In the data rows, 128 means zero.
Each row of this table is followed by its label. One hidden rule gives the labels. It looks at one to three of the table's principal directions, none of them among the few with the most spread.
102 110 106 136 97 90 160 175 101 96 130 124 96 162 145 168 169 130 95 71 112 130 118 138 149 89 160 150 154 126 40 120 116 140 64 86 169 136 139 119 100 81 140 90 42 77 125 147 Hw
188 124 121 110 197 116 162 91 99 84 86 133 131 177 150 137 134 180 87 197 85 45 96 99 78 100 139 115 116 79 217 61 111 93 138 74 138 159 125 126 149 123 93 120 157 141 102 44 Hn
143 146 109 152 173 129 101 95 141 107 104 149 147 156 84 120 141 156 125 169 79 69 99 109 87 135 157 109 121 136 173 70 114 103 111 101 111 154 91 113 137 140 94 125 175 132 110 90 NV
155 139 128 110 157 157 122 97 138 123 116 129 104 122 144 126 103 140 123 178 110 106 99 131 101 126 120 110 117 98 185 108 136 113 178 134 107 125 124 133 136 148 137 144 159 164 120 79 NV
110 99 119 148 113 91 157 182 104 69 137 87 111 144 132 130 167 128 106 92 90 124 136 101 120 92 176 169 155 124 70 111 135 136 59 104 191 125 123 118 116 124 94 109 77 84 98 130 NV
154 102 122 102 122 103 163 141 106 111 137 154 119 167 175 167 148 139 118 84 169 126 138 149 143 102 117 138 124 124 111 144 82 121 134 87 170 147 137 134 141 72 149 102 85 116 117 137 Hw
158 123 146 147 152 96 140 136 90 141 113 153 181 171 97 157 176 146 157 132 132 63 125 133 136 125 141 139 168 195 101 135 78 132 91 93 115 151 119 150 133 102 74 120 122 91 151 153 Kd
124 134 138 149 147 119 110 91 110 134 79 126 162 146 119 139 152 144 107 158 98 73 115 112 138 124 143 105 127 136 128 110 133 124 116 123 80 126 120 123 119 132 120 125 135 114 154 99 Hw
89 96 142 140 86 120 149 161 118 145 125 79 133 98 117 126 117 80 142 83 152 155 149 143 163 132 110 142 150 160 58 183 162 154 127 176 116 97 143 169 99 153 121 145 93 105 160 170 Kd
98 110 123 143 100 112 127 134 117 142 120 121 140 138 124 152 152 116 115 85 145 127 133 146 162 127 132 125 133 143 78 143 137 141 111 136 112 120 133 126 110 107 143 119 86 102 143 151 Hw
109 134 137 144 103 140 106 129 146 171 141 136 142 106 113 132 127 107 154 103 162 153 134 152 160 147 113 128 131 160 101 165 135 146 141 160 95 114 124 128 123 124 146 140 126 135 146 168 Hn
124 152 107 134 141 125 125 114 149 108 109 148 98 137 137 117 141 147 112 146 84 127 106 117 116 112 151 114 113 100 143 94 125 112 108 95 137 146 128 103 129 127 138 101 140 130 126 97 Kd
145 187 141 136 161 128 108 87 127 140 96 174 139 147 140 122 147 173 121 190 84 94 110 99 130 118 144 108 122 115 156 92 95 120 99 84 99 154 134 98 133 111 134 101 162 128 154 95 Kd
118 149 149 144 130 135 99 108 128 155 111 136 153 128 116 125 142 134 138 149 117 109 136 118 142 139 136 117 130 150 118 132 121 132 116 133 91 127 131 119 126 129 130 127 139 118 157 126 Hw
120 122 105 107 121 146 84 101 143 157 150 165 142 146 102 149 144 135 125 108 164 123 128 167 123 175 132 93 109 133 146 115 119 114 146 137 106 130 114 107 133 95 165 123 124 127 110 140 Hn
107 114 115 120 110 108 141 128 134 111 121 118 118 128 143 123 166 127 121 95 129 139 142 134 139 131 147 119 118 105 108 128 127 129 111 130 152 130 133 121 117 124 135 101 116 107 124 127 Hw
72 84 99 126 60 100 181 213 143 77 147 81 61 113 140 126 143 85 118 25 125 195 141 149 142 101 152 166 153 125 8 158 141 143 76 131 214 116 127 146 87 124 141 98 43 83 109 173 Hn
136 138 108 124 131 106 116 115 108 120 143 179 146 173 142 161 149 152 112 100 150 121 139 128 140 121 129 119 107 124 129 106 81 124 108 81 142 160 132 102 140 71 151 99 114 114 120 139 Hn
135 131 123 109 134 119 120 116 118 123 118 158 138 161 147 145 145 160 82 131 127 119 126 118 128 122 140 118 115 109 132 104 110 110 104 88 141 137 121 94 133 80 160 100 102 116 114 117 Kd
165 164 130 133 166 154 95 90 151 159 140 177 143 126 102 116 118 142 179 176 133 108 107 139 111 154 114 105 122 150 197 118 107 118 166 128 85 143 118 133 156 144 114 143 201 163 133 120 Hn
122 123 106 89 115 124 180 137 148 104 129 103 69 99 166 107 124 123 114 119 127 169 122 144 119 125 125 125 115 52 148 122 147 130 145 140 174 132 151 132 113 142 140 111 130 143 112 111 Hn
117 68 119 120 107 107 209 211 141 71 149 45 104 93 102 74 96 82 145 80 132 176 163 115 88 125 124 182 150 129 102 153 157 129 109 155 228 124 119 180 119 183 57 144 123 116 88 157 Hn
133 150 130 147 145 127 88 92 104 164 113 174 156 172 114 175 164 153 128 148 122 68 110 144 146 131 142 102 133 158 123 109 99 128 118 100 67 144 137 110 131 86 140 119 115 109 160 120 Hw
146 119 165 126 126 127 139 119 101 178 116 122 170 112 142 146 104 111 139 134 180 129 141 140 166 130 77 132 134 154 129 183 134 147 174 157 86 112 144 156 132 127 128 160 129 146 169 155 Hn
138 143 98 92 133 126 170 118 156 111 136 148 78 122 164 104 129 146 122 130 130 160 114 140 117 128 122 110 103 54 180 102 126 118 138 111 164 150 153 120 131 124 145 95 154 146 108 104 Kd
71 116 127 145 76 148 97 167 160 160 163 107 132 95 71 109 122 89 150 79 148 177 145 148 140 170 137 139 148 175 61 159 163 144 101 180 118 96 113 129 105 140 140 141 100 106 124 190 Hw
92 102 139 112 74 156 156 181 157 130 154 59 58 49 160 93 66 64 139 98 145 229 147 141 140 119 96 157 130 107 93 194 199 146 172 195 157 77 158 158 115 182 155 159 99 154 135 148 Hw
171 123 111 99 156 144 135 118 141 117 166 147 124 126 124 114 96 134 151 140 160 137 128 138 89 148 102 124 108 108 213 113 117 112 179 130 152 143 122 139 161 139 112 145 179 168 87 119 NV
191 180 149 126 205 167 69 48 131 150 95 185 158 146 128 127 103 178 121 246 91 63 83 99 96 131 118 88 108 127 238 84 115 94 175 102 56 132 102 108 166 139 134 147 206 180 134 60 Hw
124 165 139 124 135 162 78 74 143 187 117 153 145 111 114 134 122 132 145 168 138 113 121 150 139 167 115 89 112 131 159 130 127 132 170 160 55 127 135 118 126 131 157 145 163 151 163 120 Hn
75 96 97 89 68 135 156 143 147 121 127 81 56 82 170 137 106 83 90 69 152 201 126 175 151 129 110 115 109 64 84 158 181 141 169 180 150 98 151 137 85 138 196 126 73 137 131 135 NV
112 109 112 89 116 123 178 149 138 90 117 76 77 108 153 102 125 128 85 129 103 153 133 121 98 124 146 136 120 51 135 106 157 120 117 135 189 129 142 120 107 141 129 114 109 126 100 98 Hn
77 118 97 104 91 138 131 132 160 122 122 105 78 105 132 117 131 114 90 101 116 169 118 151 127 145 146 107 114 78 102 117 168 123 121 153 142 112 132 111 94 131 175 108 95 119 117 122 Hw
97 82 109 127 91 101 174 188 131 72 149 76 100 121 137 110 132 104 108 58 130 173 155 115 122 109 145 165 132 108 78 134 148 132 88 131 210 120 125 132 114 134 116 114 84 101 86 147 Hn
153 124 127 102 131 148 110 92 142 151 140 172 133 139 151 147 116 129 148 114 184 130 132 163 139 144 93 100 100 134 162 151 99 115 193 134 106 130 124 141 150 107 171 130 147 155 128 129 Hw
129 117 158 134 108 112 112 123 69 169 123 139 162 151 164 198 142 120 118 105 174 112 151 146 188 108 103 133 134 163 77 175 108 153 147 123 89 120 161 128 129 77 161 138 65 111 179 156 Hn
116 101 109 111 108 105 180 183 116 68 141 96 79 137 157 124 120 122 93 91 109 160 138 111 112 91 142 161 135 93 92 116 134 125 90 99 210 132 141 131 117 119 127 107 76 105 97 125 Hw
132 117 141 117 140 137 139 121 136 121 108 92 129 101 135 91 103 124 111 162 114 139 137 101 110 132 120 127 114 100 170 127 169 115 146 149 134 110 130 130 136 168 115 143 154 148 123 99 Kd
140 166 140 146 153 138 84 103 136 128 138 159 153 142 124 110 141 163 129 167 104 113 139 85 115 131 151 128 111 125 171 93 108 118 102 101 122 142 121 80 158 117 124 119 164 135 113 106 Hn
87 139 126 153 100 120 128 132 141 143 120 109 125 102 118 118 152 112 137 106 120 146 126 135 159 135 141 127 137 126 86 139 149 154 104 156 109 118 135 121 100 141 128 121 124 114 148 148 NV
143 99 120 87 138 140 189 169 150 73 144 75 75 101 137 68 82 121 118 145 106 163 132 104 65 125 126 151 129 74 175 110 164 105 134 137 207 120 131 154 134 177 96 134 146 144 74 96 Kd
147 142 131 144 167 108 150 107 86 128 86 121 137 148 131 147 129 149 102 185 85 73 99 109 124 100 128 122 136 108 160 93 139 131 122 101 96 146 156 130 124 134 93 134 135 127 159 88 Hn
109 100 89 139 111 89 189 200 145 39 153 94 80 132 122 90 143 117 130 67 94 166 138 104 97 97 165 171 142 110 88 105 126 125 57 97 239 146 116 136 119 146 81 94 112 95 74 139 Hn
186 136 144 99 168 142 132 92 119 152 133 165 153 141 138 131 114 148 160 169 164 98 129 139 115 145 93 109 117 132 205 132 96 114 183 122 106 144 138 151 161 125 116 140 179 157 133 113 Kd
132 116 140 133 134 141 137 127 140 131 101 107 124 108 129 114 93 113 117 146 120 133 109 122 127 117 108 128 130 135 135 146 165 118 154 146 109 102 113 149 127 159 130 147 135 149 135 116 Kd
79 134 119 149 87 131 98 124 149 140 126 128 120 112 133 135 145 111 117 85 132 160 125 140 169 130 138 117 121 130 71 144 147 144 114 151 105 105 118 107 104 120 176 115 101 118 138 150 Hn
148 165 157 144 150 136 73 65 116 174 110 173 175 139 150 150 150 153 139 167 142 97 137 120 162 131 118 102 104 142 164 136 102 131 157 121 63 133 137 97 155 106 151 131 160 148 166 113 Hn
111 125 136 118 126 172 110 127 163 125 126 80 99 84 123 86 82 116 104 168 98 155 124 107 94 141 131 128 115 95 162 118 193 113 152 170 124 92 119 115 128 175 143 157 140 159 105 92 Hn
141 132 144 129 137 141 119 118 126 159 136 130 156 117 111 122 110 125 147 146 152 124 134 130 130 149 106 127 130 144 156 141 134 134 151 150 100 122 130 138 138 137 116 152 153 144 135 139 Hn
186 128 132 119 161 104 141 118 89 114 116 182 142 190 159 186 149 158 132 130 142 72 118 140 131 91 120 132 134 155 128 127 47 116 138 60 139 167 123 139 151 71 127 113 111 122 137 121 Hn
154 124 144 106 120 128 114 103 92 159 129 172 133 156 191 196 133 131 126 110 184 119 134 164 175 107 92 114 116 141 113 170 87 134 184 111 98 127 153 133 143 72 189 126 88 137 163 135 Hw
132 138 128 142 140 130 103 123 140 125 130 147 156 137 102 114 124 138 127 134 122 125 133 106 115 137 134 129 121 149 140 114 116 116 108 114 130 135 100 112 141 125 120 127 150 130 113 134 Hn
117 113 136 150 119 132 127 142 125 151 120 110 146 122 84 140 122 101 156 114 137 106 119 152 136 139 121 134 159 184 86 155 134 141 133 158 94 117 113 165 109 144 104 154 118 117 149 158 Hn
168 136 159 154 165 128 110 130 104 121 134 134 171 147 108 127 126 144 156 168 113 82 136 92 108 116 134 153 148 177 149 123 101 125 119 108 121 134 111 134 158 137 77 151 155 130 124 121 Hn
92 110 100 99 92 136 135 138 162 107 147 105 81 94 145 103 115 101 121 84 142 193 146 145 124 144 125 117 101 85 123 138 155 124 148 160 168 115 135 128 117 149 163 118 123 135 109 132 Hn
93 111 117 125 83 108 137 155 127 133 140 127 121 126 137 145 146 105 128 59 162 168 155 153 162 129 126 135 127 140 60 162 117 143 110 132 153 130 139 128 111 100 154 110 80 102 141 175 Hn
150 175 163 148 145 135 99 97 109 160 124 158 152 132 157 144 128 149 142 170 127 110 134 107 156 111 116 130 123 136 145 135 99 145 138 113 86 138 149 106 146 110 139 136 148 146 164 119 NV
Here are more rows. What is the label of each one?
105 140 122 112 110 139 140 136 143 119 118 108 70 105 165 119 120 127 96 139 98 163 118 126 129 110 139 128 120 75 118 121 157 128 125 129 145 118 151 106 113 131 165 115 101 135 132 103 ~ Hw
89 116 104 140 120 117 120 127 126 90 101 96 118 145 116 131 154 141 65 120 76 103 112 107 113 120 176 121 125 94 100 76 157 120 77 121 136 121 107 95 98 123 136 109 92 99 102 96 ~ NV
138 138 143 104 138 160 141 111 157 164 113 115 122 85 118 91 90 120 141 173 135 142 112 139 117 158 99 111 128 112 174 142 163 123 171 171 97 109 131 152 122 169 127 150 172 162 140 118 ~ Kd
181 168 159 120 187 154 91 38 112 190 94 180 183 157 126 150 136 171 151 217 140 38 113 136 128 156 106 78 112 137 218 110 89 116 184 123 32 151 142 129 154 114 126 143 194 155 169 82 ~ Hw
113 156 135 167 119 106 81 108 81 161 117 172 173 170 122 195 164 139 121 113 132 88 125 134 182 114 135 119 139 177 64 130 87 154 95 99 69 142 135 106 114 72 151 118 87 94 179 157 ~ NV
126 122 129 141 121 87 138 148 92 108 132 143 152 166 144 152 160 140 114 93 134 123 156 108 149 101 140 148 131 143 86 127 90 135 77 81 162 150 139 112 133 84 121 101 90 91 133 149 ~ Hw
113 130 113 100 105 136 132 119 150 164 133 147 104 109 139 131 127 115 131 109 163 172 127 173 148 151 108 103 112 109 130 151 138 128 157 143 121 127 151 126 122 115 170 117 120 138 147 148 ~ Kd
135 102 99 110 109 106 162 142 127 117 148 152 117 144 147 156 130 117 131 60 183 154 128 168 147 122 102 128 120 126 110 148 102 132 146 116 159 142 126 148 126 95 148 112 106 127 113 163 ~ Hn
113 125 130 124 112 131 100 109 139 131 116 139 132 131 149 135 146 131 108 110 136 136 134 129 149 129 136 112 111 125 108 138 127 121 130 131 119 113 114 108 126 111 172 112 112 124 128 125 ~ Hw
126 96 104 87 109 136 164 157 151 86 150 103 71 110 161 111 91 111 104 94 144 185 133 137 104 119 114 139 109 79 139 132 149 113 155 135 195 118 126 136 129 136 155 125 109 148 83 121 ~ Hn
149 131 154 118 135 130 136 123 114 135 129 124 137 116 160 123 107 124 142 145 147 139 153 115 138 118 101 136 119 127 149 156 120 132 159 133 130 126 149 141 147 138 125 141 144 145 146 124 ~ Hw
196 167 159 152 203 163 82 85 126 181 125 184 190 155 59 128 118 160 194 225 118 36 96 127 90 160 119 112 151 206 210 107 91 109 155 114 46 148 105 148 169 141 68 166 211 153 145 112 ~ Kd
160 151 139 126 158 144 115 101 136 153 116 160 131 130 124 129 124 139 158 174 123 103 107 140 120 133 117 112 130 146 165 131 110 117 159 119 94 138 129 139 145 135 121 136 164 149 150 113 ~ Kd
121 92 132 136 128 119 167 148 127 126 93 89 135 128 92 124 134 109 135 120 118 94 113 145 120 132 132 132 161 161 92 143 145 125 119 148 119 119 112 176 103 153 87 137 116 105 139 133 ~ Kd
99 125 118 121 92 112 166 156 118 135 143 101 103 105 143 134 128 108 124 92 147 168 141 146 153 126 119 142 134 97 94 144 142 159 119 147 148 132 167 131 102 122 132 124 98 118 142 157 ~ NV
114 119 125 146 101 97 152 156 118 126 120 136 121 135 152 153 144 115 120 78 142 154 127 139 172 92 122 147 138 146 62 161 118 143 104 106 144 129 133 130 117 100 144 109 81 110 148 164 ~ Hw
140 152 123 138 141 142 101 86 135 171 131 162 147 128 110 149 139 134 158 143 150 100 103 163 142 153 115 100 126 139 159 125 116 140 164 147 66 136 127 129 129 123 133 141 163 149 144 132 ~ NV
193 166 158 166 198 114 114 114 90 142 135 164 209 163 76 126 141 169 176 201 110 48 130 85 100 133 134 150 154 184 190 95 73 132 99 86 105 171 118 127 167 127 32 150 197 130 133 129 ~ NV
58 104 90 117 61 98 165 174 146 113 138 109 83 120 130 127 170 104 110 34 137 186 141 162 157 135 155 129 135 104 32 139 139 144 69 135 179 128 144 123 81 104 159 79 60 75 125 172 ~ Kd
149 140 136 129 144 142 81 78 123 168 123 183 171 156 122 161 138 144 140 137 162 91 121 149 146 147 111 95 114 162 150 133 95 120 161 123 69 132 114 124 144 97 156 131 145 138 144 130 ~ Hw
122 138 124 147 140 116 105 120 100 117 125 121 149 141 120 139 135 144 93 149 99 109 128 96 123 118 147 133 124 114 139 91 142 133 101 113 121 131 130 92 129 121 117 133 120 122 122 113 ~ NV
87 120 115 147 88 112 104 146 119 123 144 128 129 141 130 158 162 122 105 70 134 144 140 134 158 121 154 137 130 136 58 129 126 145 86 123 137 121 124 95 110 90 159 110 69 96 122 158 ~ NV
77 103 114 132 92 130 162 173 170 97 123 59 89 79 104 72 115 94 115 98 98 180 128 119 111 136 148 146 139 105 87 132 188 131 95 171 170 100 111 139 92 180 114 127 118 117 103 137 ~ Hn
156 106 158 128 134 140 130 129 105 167 135 113 167 116 108 149 106 104 169 134 176 103 133 155 137 145 90 138 152 180 131 176 128 144 183 170 87 111 125 176 134 144 100 177 137 144 148 155 ~ NV
150 143 155 107 138 107 156 124 98 126 113 137 126 145 183 133 165 161 117 155 119 113 145 108 142 105 140 136 131 97 132 126 97 131 105 91 150 144 166 112 136 97 128 98 115 112 146 106 ~ Kd
112 105 126 104 103 131 149 138 143 123 132 95 107 91 153 105 111 105 116 106 150 180 144 134 136 134 111 129 113 93 130 155 166 130 153 163 152 104 137 134 122 150 147 131 122 142 119 133 ~ Hw
135 167 157 165 142 140 96 128 128 153 121 144 133 117 123 123 127 134 148 175 92 124 112 105 141 108 136 141 146 164 120 137 133 135 113 115 91 119 132 112 141 139 120 138 139 136 161 127 ~ Kd
138 117 120 117 137 147 120 128 141 132 132 138 126 133 105 126 102 122 133 132 135 124 116 142 106 142 116 118 128 148 142 128 131 109 149 131 122 123 110 146 134 134 132 139 134 137 117 128 ~ Kd
